Each row has a name. Each piece below is followed by the name of the row it came from, unless a question asks for something else. Each question is about the rows just above it.

Columns, left to right: P D Y M B W F G Z
volod: [ 48.1  73.2   5.4  27.1 -38.4 -26.5 -32.4  49.7 -26.8]
Nev: [ 53.8  35.2  42.3 -41.1 -42.9   0.6 -19.0  61.7 -21.7]
Bupof: [ 48.1  73.2   5.4  27.1 -38.4  -4.2 -20.7  56.8 -21.4]
Nik: [ 48.1  73.2   5.4  27.1 -38.4  21.7  -0.9  46.2  -8.7]
ruri: [ 57.6  50.4  35.4 -24.4 -45.8  -7.9 -25.5  63.9 -24.9]
Tup: [ 25.3 -24.0  52.0 -82.7 -19.5  26.5   5.8  34.6  -2.6]
Which row holds this, read backwards? [-19.5 -82.7]
Tup
[-24.9  63.9 -25.5  -7.9 -45.8] is which row, read backwards?
ruri
Is [-2.6 34.6  5.8 26.5] printed in one of the named rows, side by side and in this order?
no
Does one of the named rows hold [ 35.4 -24.4 -45.8  -7.9 -25.5] side by side, in this order?
yes
asked: [ 48.1  73.2   5.4  27.1 -38.4  21.7  -0.9  46.2  -8.7]
Nik
Which row holds this, read backwards? [ 26.5 -19.5 -82.7  52.0 -24.0]
Tup

Columns, left to right: N X A J S H V
zopi: [32.0 -1.8 -1.6 -1.6  0.8  0.6  3.4]
mep: [ 65.8 -13.3 -13.8  -6.8 -10.6 -10.7  -7.5]
Fos: [ -6.9 -10.6 -10.7  -7.5  -0.9  -0.7  -3.4]
nava: [-33.1  11.4  12.6 -11.5  11.1  11.3  11.0]
fad: [-40.2   3.9   3.8  -0.5   3.5   3.6   1.8]
nem: [-5.4 11.1 11.8 17.9 12.4 12.0 13.5]
[ -1.8 -13.3] is in which column, read top down?
X
Is [-40.2   3.8] printed in one of the named rows, side by side and in this order?
no
Shift each entry of [ 11.4  12.6 -11.5] by +1 times 0.1:
[ 11.5  12.7 -11.4]
Which row holds [ -7.5 -10.7 -10.6  -6.8] read backwards?
mep

Columns, left to right: L Q U R E T K C
basup: [-29.5 -11.7 -24.5 -18.5   5.3   3.4 -14.3 -12.0]
Guf: [ -8.2 -35.7 -18.5 -26.0 -27.3   5.4  -8.9   9.8]
famo: [  5.5  -7.3   2.5  -8.9 -26.0   5.4 -27.3  29.0]
Limi: [-35.7  14.4 -27.0 -43.3   3.5 -12.1   0.3 -32.6]
ridig: [-12.8 -35.1  14.3 -18.2 -31.5 -11.4 -35.0  15.8]
Momir: [-66.3 -18.9   9.7  -8.1 -14.6 -22.8  20.1  20.7]
Buf: [-16.2 -13.3   1.8 -32.6 -49.3 -11.5  10.6  19.6]
Which row holds this, read backwards? [-27.3   5.4 -26.0  -8.9]
famo
Which column holds [-14.3  -8.9 -27.3   0.3 -35.0  20.1] top down?
K
Which column holds this, read top down? [15.8 20.7]
C
Which row holds [-7.3  5.5] read backwards?
famo
What are the next 2 entries after [-35.7  14.4 -27.0]?
[-43.3   3.5]

Columns, left to right: kos pase Fusu Pir Sotid baz Savoz
Bovur: [ 34.5 -66.5 -10.8  23.5 -13.6  11.9 -17.6]
lapa: [-66.5 -10.8  34.5  -9.9  -8.6  14.3  14.3]
rikib: [  2.4 -22.0   1.5  -9.9 -14.1  -4.4  16.5]
What are the next 2 entries after [-66.5 -10.8  34.5]?
[-9.9 -8.6]
Among the named rows, does one hold [-66.5 -10.8  23.5 -13.7] next to each other, in this order?
no

Columns, left to right: balan padon refos nipi mutu natip bem
kofu: [ 1.0 -2.7  2.6 45.7 51.4 83.0 72.6]
Gemul: [ 2.6  1.0 -2.7 26.1 46.7 83.0 72.6]
Lonen: [ 0.2  1.0 -2.7  6.5 23.3 76.7 72.6]
[26.1 -2.7] is which row, read backwards?
Gemul
Does one of the named rows hold [ 1.0 -2.8 26.1 46.7] side by side, in this order?
no
Which row holds this, read backwards? [23.3  6.5 -2.7  1.0  0.2]
Lonen
Among the named rows, does one hold [-2.6  2.6] next to each other, in this order?
no
Give the next 2 entries after [ 2.6  1.0 -2.7].
[26.1 46.7]
Which column holds this, read top down? [83.0 83.0]
natip
asked: [ 1.0 -2.7  2.6 45.7 51.4 83.0 72.6]
kofu

Columns, left to right: bib Poti Sel Pemu zemo rofog
kalo: [ 11.6  22.2 -31.0 -17.8  17.1 -70.0]
Veg: [-12.7 -32.4  17.7  48.4  30.2 -17.9]
Rezad: [ 17.7  48.4  30.2 -17.8 -41.1  61.4]
liruf: [ 48.4  30.2 -17.8 -41.3  61.4   6.3]
vin: [-2.8 40.4 27.6 17.9 -4.8 53.9]
Which column holds this, read top down? [-17.8  48.4 -17.8]
Pemu
Give the next 2 entries after [-12.7 -32.4  17.7].
[48.4 30.2]
[-17.9  30.2  48.4  17.7] is which row, read backwards?
Veg
Is [-17.8 -41.1] printed in one of the named rows, side by side and in this order?
yes
Which column holds this, read top down? [-70.0 -17.9]
rofog
Which row holds this, read backwards? [ 61.4 -41.1 -17.8  30.2  48.4]
Rezad

Columns, left to right: tereg koril tele Zage Keri Bapaz Sose
puduk: [ 69.6   4.9 -10.8  15.0  21.4  -5.4  19.3]
Biz: [  0.0  21.1  -1.3   0.0   1.9 -20.6  10.4]
Mer: [11.7 69.6  5.0  4.2 23.2 18.4  4.5]
Nuso: [  0.0  20.7  -0.8   0.0   1.6 -20.7   9.2]
niku: [-39.8  15.2   0.0  -3.9   1.0 -20.2   5.1]
Among the named rows, does one hold [69.6  4.9] next to each other, in this order?
yes
Which row holds [ 0.0 15.2] read backwards?
niku
Which row holds this, read backwards? [-1.3 21.1  0.0]
Biz
Is [21.1 -1.3  0.0  2.0] printed in one of the named rows, side by side and in this order?
no
The next 2 entries after [69.6  5.0]:
[ 4.2 23.2]
[-20.7   1.6   0.0  -0.8  20.7   0.0] is which row, read backwards?
Nuso

Columns, left to right: kod Luk nenu Vopa sevu
nas: [52.9 -9.0 13.7 18.0 12.7]
ded: [17.2 35.7 17.5 38.9 -6.9]
siki: [-25.8  84.0   3.0 -35.5  23.4]
zan: [ 16.5   2.8  -4.2 -54.2 -14.5]
loro: [ -6.3 -39.0  11.4 -31.4 -53.3]
Nud: [-10.9 -35.2   3.3  32.5  72.6]
fugos: [  0.4 -22.8 -26.4  25.7  10.6]
[  0.4 -22.8 -26.4] with +1 step of 0.1 on every entry:
[  0.5 -22.7 -26.3]
[ 84.0   2.8 -39.0 -35.2] is in which column, read top down?
Luk
Move every entry of [-35.5] by -1 step of 0.1.
[-35.6]

Columns, left to right: rira Vib Bis nizep bufi samal dig Zor Sogos
resur: [ 11.6 -44.5   9.3  24.7  39.5  24.0 -17.7  37.7  -3.3]
riva: [ 11.6  21.1 -74.7 -55.0   9.4 -13.2   8.9 -19.9   3.1]
fufil: [-26.6  21.1 -18.7  13.3 -30.7 -31.9 -28.4  47.2  15.7]
gog: [-55.3  47.3  51.3   1.9  29.5 -41.2   8.9  28.1 -22.3]
dep: [-64.9  -5.2  -4.7  13.3 -10.6 -31.9   8.9 -29.4 -41.3]
Rop: [  2.0 -18.3  51.3  36.1   9.4  33.4 -39.1  -0.7   9.4]
Fuli: [ 40.3 -70.8 -18.7 -10.6 -43.6  52.0  -1.7 -39.0  -3.3]
lezar: [-26.6  -5.2 -18.7 -43.6 -10.6 -13.2 -12.4 -10.3   3.1]
Dabur: [  2.0 -31.4   9.3 -20.8  19.4   5.4   3.6 -10.3   9.4]
Nari: [  2.0 -83.9  -4.7   1.9 -70.8  -3.9  -7.1 -19.9  28.4]
Tanad: [ -7.5  21.1  65.3  13.3   9.4   5.4  -1.7 -29.4  15.7]
Move every entry of [-18.7 -43.6 -10.6] by -1 step of 0.1.
[-18.8 -43.7 -10.7]
Shift each entry of [ -5.2  -4.7  13.3 -10.6] by +1 times 0.1:
[ -5.1  -4.6  13.4 -10.5]
What are the next 2 entries after [-18.3  51.3  36.1   9.4  33.4]?
[-39.1  -0.7]
Where do [-26.6  -5.2 -18.7 -43.6 -10.6 -13.2 -12.4 -10.3   3.1] appear?
lezar
[ 9.4 -0.7] is which row, read backwards?
Rop
Move every entry of [-18.7  13.3] by -1 step of 0.1.
[-18.8  13.2]

Columns, left to right: vimem Lined zufu pubor runep Meb rige zorat
zavik: [ 41.1  10.6 -11.0 -27.5   9.1  34.2 -38.1 -48.3]
Diri: [ 41.7  -4.9 -19.1  26.2 -56.4  83.0 -53.4  -5.2]
pef: [ 26.2 -56.2  83.0 -53.4  -5.2 -62.8  47.2  45.5]
dafo: [ 41.0   3.8  32.8   0.9 -33.3   6.5   1.1  50.6]
fusap: [ 41.2   5.2 -22.6  -7.5  34.3 -47.5 -13.4  82.4]
[-53.4  47.2   1.1 -13.4] is in which column, read top down?
rige
What are the next 2 entries after [ 26.2 -56.2]?
[ 83.0 -53.4]
Shift each entry of [-47.5 -13.4] by +1 times 0.1:
[-47.4 -13.3]
Which column holds this, read top down? [-62.8   6.5]
Meb
Shift each entry of [10.6] by -1 times 0.1:
[10.5]
Which row holds this, read backwards? [ -5.2 -53.4  83.0 -56.4  26.2]
Diri

